rotation ticks, each row followed by its count of ticks:
The counts run from 0 to 490.
[164 128 127 132 129 159 140 136 125 115 130 152 154 133 156 151  99 108
 133 158 126 113 180 100 149 152 126 111  95 119 142  65 108 101 143 143
 116 122 145 149 106 125 166 129 165 113 159  93 161  74  62 175 172  90
 126 116 164 107 129  81  96 135 136 117 127 111 151 141 137 129 168  92]
141
[155 151 126 152 153 138 125 130 126 139 121 126 194 125 135 141 113 118
 149 152 126 148 201 116 120 143 136  88  80  97 144 112 130 106 130 114
 118 134 149 156  77 112 131 150 144 103 143  92 147 111  99 174 144  79
 121 113 165 132 112  70 122  93 151 142 125  83 150 145 136 186 192  94]
199
[163 138 112 143 104 155 123 144 119 115 107 163 199 106 147 103 102 129
 131 156 110 121 190 138 172 155 159  94  89  84 110  58  95 110 107 104
 137 121 121 135 112 140 156 151 129 118 157 110 142  99  97 167 136 121
 121 129 155 125 112  97 113 100 118 109 106  95 158 149 130 140 187  92]
233
[183 127 105 178 114 129 156 110 127 119  97 134 141 111 168  98 125 139
 127 154 129 119 185 136 167 155 187 111 112 115  94  47 113  99 114 134
 139 105 125 104  94 134 137 145 129 132 147 124 134  86  86 146 170 129
 134 146 152 127 142  94 117 111 112  97  97 110 128 150 151 145 175  90]
192
[157 158 116 146 149 141 129 141 141 144 135 131 173 141 132 163  97 161
 168 154 146 129 200 118 137 150 162  88 100  95 120  91 126 112 124 122
 126 138 115 166  83 102 164 150 143 102 144  98 140 123 134 186 142  90
 136 131 146 150 129  91 132 104 160 134 137 105 163 137 135 178 151 106]
429
[179 171 130 175 108 135 123 116 116 156 148 101 160 108 134 143  96 144
 115 166 128 153 175 130 123 147 168 104 115 103 102  91 132 125  93 128
 152 108 110 129  84 100 155 154 103 154 153  89  98  96 133 172 140 104
 131 174 137 119 158 102 146 119 145 124  99  95 160 159 142 165 185 118]
414
[155 159 119 133 116 158 118 142 131 147 132 146 169 153 124 169  83 152
 141 158 122 113 191 109 161 153 165 102  89 102 126  79 108 119 103 116
 135 128 111 170  98 109 173 139 153 113 174  95 132  99 111 188 137 100
 127 147 145 133 133 102 122 111 159 128 141 108 175 146 125 156 161 108]
107
[162 170 122 148 106 149 140 116 129 113 147 139 161 112 146 144 119 138
 122 166 106 135 170 134 131 165 174 105  85  82 132  66  92  85  93 125
 114 130 131 132  94 118 152 129 126  92 164  86 137 108  77 164 150 105
 135 145 153 126 132  86 111  84 137 104 142 112 147 128 142 143 179  95]
296
[172 121 146 139 133 125 152 134 121 129 128 146 157 142 159 142 119 125
 169 169 137 147 170  90 135 165 150  85  96 105 114  96 129 104 127 151
 101 121 170 133  84 114 139 161 142  99 158  85 130  90  81 161 147  96
 146 129 179 116 122  83 120 124 144 121 117 104 149 136 143 167 194  81]
293
[154 129 141 174 123 125 138 119 133 153 119 135 161 131 158 109 108 146
 136 152 146 135 185 133 151 118 165  68  98 117 119  70 150  99 131 143
 142 112 149 131  95 128 129 153 152 150 124 107 113 106 105 165 174 108
 129 150 153 121 128  86 146 116 118 139  80 104 174 173 140 175 187 100]
324
[170 156 133 139 151 141 145 129 110 137 153 119 159 116 152 171  99 123
 138 164 147 149 195 108  95 158 135 109 114 111 113  93 127 114 123 144
  98 119 137 151  76 103 171 149 136 127 158  75 151  93 101 176 143  72
 138 135 146 105 143  87 132 139 172  99 127 119 151 139 143 148 152  95]
241
[154 130  98 152 127 134 123 137 133 126 109 145 194 116 162 117 101 116
 131 140 128 104 213 133 180 119 152  92  96 113 126  72 107 104 130 110
 149 128 124 140 110 119 145 141 147 119 136 126 145  98 104 154 155 113
 108 113 146 144 106  82 114  85 126 134 115  93 155 152 141 160 177 104]
364
[170 162 124 150 128 164 103 150 111 132 119 130 206 117 108 158  87 112
 120 158 111 120 193 114 156 140 128 110  94 105 124  97 111 129  91  98
 135 129 109 152 107 122 158 144 128 134 158  88 132  78 111 174 128  94
 117 136 163 126 117 111 113 119 154 125 127  88 166 153 146 142 188 114]
274
[174 137 139 140 116 145 135 143 117 146 137 172 147 124 167 120  87 157
 133 165 155 115 197 130 164 154 188 102 112 121  95  54 131 106 118 147
 127 126 114 152 110 122 175 160 143 139 147 104 132 101 116 179 154  98
 125 145 130 119 126  85 124 124 118  93  89 126 177 157 126 144 145  90]
398
[176 113 142 138 121 130 137 130 125 134 111 164 162 160 133 129 118 147
 158 177 110 132 167  99 164 164 172  85  86 103 104  80 124 104 114 147
 113 116 144 144 111 130 144 162 144 106 160 104 119  93  97 157 140 106
 139 154 187 116 122 103 115 133 127 115 111 105 156 146 138 156 193  82]
65
[186 117 107 173 150 129 137 121 133 154  90 127 181 127 145 103 118 134
 141 151 155 132 202 120 151 128 151  78 116 117 107 109 145 125 121 126
 156  98 140 145  80 114 135 176 129 146 125 129 130  92 115 163 151  98
 128 145 167 125 121  86 137 113 132 131  95  88 149 165 138 179 191  96]
288
[165 172 123 139 110 153 132 134 107 124 154 139 152 119 138 166  85 140
 108 172 103 137 169 114 132 166 149 129 113 101 119  70 102 120  97 125
 119 112 103 141 108 115 186 140 130 120 183  75 126  80 106 184 140  98
 131 160 147 117 149 107 115 134 158  93 143 114 165 144 132 133 168 109]
14
[185 129 120 144 143 147 151 108 118 132 125 127 144 148 138 130 135 131
 150 160 121 143 177 117 121 171 164 102  97  92 126  83 125  91 107 134
 107 103 157 145  75 112 129 164 142 106 153 122 149  89  81 162 165 102
 137 138 178 105 140  71 106 112 130 120 125  97 115 144 120 153 183  87]
256
[189 134 119 158 127 139 146 135  99 100 126 150 181  85 160 115  78 110
 109 159 120 127 206 124 154 154 136 123 125 123 101  74 107 118 119 124
 134 115 122 108 112 132 170 151 123 147 151  99 150  64  94 160 146 113
 132 121 139 122 118  94 110 137 136  69 106  99 148 152 146 119 171  95]
306
[165 121 119 126 121 147 133 148 113 124 109 178 172 145 135 129 102 145
 157 164 118 106 199 118 169 163 167  94 100  92  96  77 114 108 111 131
 119 122 124 142 108 132 163 160 133 106 164  99 149  91  94 174 137 110
 139 129 178 120 115  94 107 105 124  98 110 102 149 142 120 136 170  77]
461
[176 126 113 153 119 143 128 109 123 137 119 123 170 120 139 133 112 104
 105 145 121 120 174 106 155 112 127  98 105 124 146  79 124 102 111 123
 153  96 147 126  99 116 138 145 144 152 141 106 123  69  85 152 180 107
 124 148 159 115 129  89 126 132 127 145 114  77 151 171 145 165 203 107]
120
[179 158 120 173 147 138 131 134 112 137 138 112 181 104 161 134  88 126
 127 151 160 131 222 138 114 135 144 109 130 125 112 101 144 133 132 116
 142 114 111 147  79 101 166 163 126 166 147 107 140  92 119 183 157  77
 121 138 124 129 134  78 151 130 160 110 106 109 145 156 140 164 147 110]
340
[167 137 115 157 138 122 147 130 122 112 117 134 156  98 193 112 110 130
 145 134 157 131 229 133 134 145 157 107 116 117 118  73 131 107 138 140
 119 124 127 126  78 111 158 151 141 125 135 117 156  99  97 162 174 108
 124 120 127 138 122  67 128 101 142  97  92 112 136 141 148 160 142  84]
266
[197 118 134 166 129 108 149 122 111 122 112 138 171 121 158 124 102 119
 137 176 121 138 182  94 166 146 142 104 122 121  94  98 120 125 115 146
 141  98 142 108 104 115 161 159 110 138 152  97 131  73 100 138 140 121
 138 143 160 104 137 114 119 161 129  84  98  95 148 151 156 128 208 104]
24
[166 128 124 176 123 122 131 124 148 159 110 133 161 130 146 120 104 162
 144 152 147 136 199 133 163 126 183  74 117 117  96  86 147 121 124 141
 164 114 127 142  81 116 146 167 128 133 129 104 112 106 141 168 146 110
 136 156 142 136 142  96 144 118 132 128  93 103 159 154 141 177 168 103]
96
[159 129  97 166 113 105 146 110 140 110  96 134 167 101 174 122 109 121
 135 148 141 134 205 120 181 128 167  94 105 126 105  73 108 118 137 143
 144 130 130 103 104 112 154 137 140 116 137  94 134  93 109 140 151 128
 140 122 138 153 126 108 122 113 123 110 100  96 155 150 164 171 198 105]
98
[180 147  99 182 120 112 150 103 124 128 119 100 155  95 171 129  93 115
 112 151 142 131 193 120 166 122 139 114 119 138 106  73 114 126 120 142
 164 100 113 106  99 104 175 130 121 150 150  89 126  70 120 147 152 117
 130 142 122 140 154 110 145 142 150 109 115  98 152 161 168 159 193 128]
379
[168 157 114 147 115 162 127 100 130 155 143 104 142 152 126 167 119 132
 120 150 135 116 171 110 122 139 147 102 101 119 143  78 124  99  98 126
 139  98 128 164  85 101 156 134 158 133 164 112 130  89  88 182 185  93
 127 160 160 103 140  89 137 122 151 153 142 105 145 160 133 159 176 115]
183
[154 129 152 158 114 138 155 103 135 152 136 147 138 124 185 115 105 140
 129 154 150 135 183 130 137 147 169  83 113 119 115  57 142  91 131 167
 139 120 143 124  95 130 145 140 151 137 137  99 122 110  87 157 182 106
 136 147 146 121 136  77 128 122 124 110  89 126 171 149 141 157 158  92]
1
[156 165  96 162 140 143 156 122 136 120 137 119 153 109 173 154  98 126
 139 145 165 121 222 136 133 149 157 113 112 115 132  66 117 102 141 132
 128 131 112 136  80  91 166 131 140 110 141 102 156 102 107 175 175 101
 123 116 122 149 138  71 134  97 157 110 145 115 139 133 143 170 137 107]
73
[169 139 119 148 113 147 141 138 117 117 120 165 165 113 160 112  88 150
 126 152 137 110 206 151 160 157 185 123 117 102  87  53  99 115 108 126
 145 126 108 130 106 124 179 159 120 129 161 109 140  96 119 172 135 119
 128 141 138 130 118  92 117 104 114  90  91 120 155 155 128 133 147  98]
40
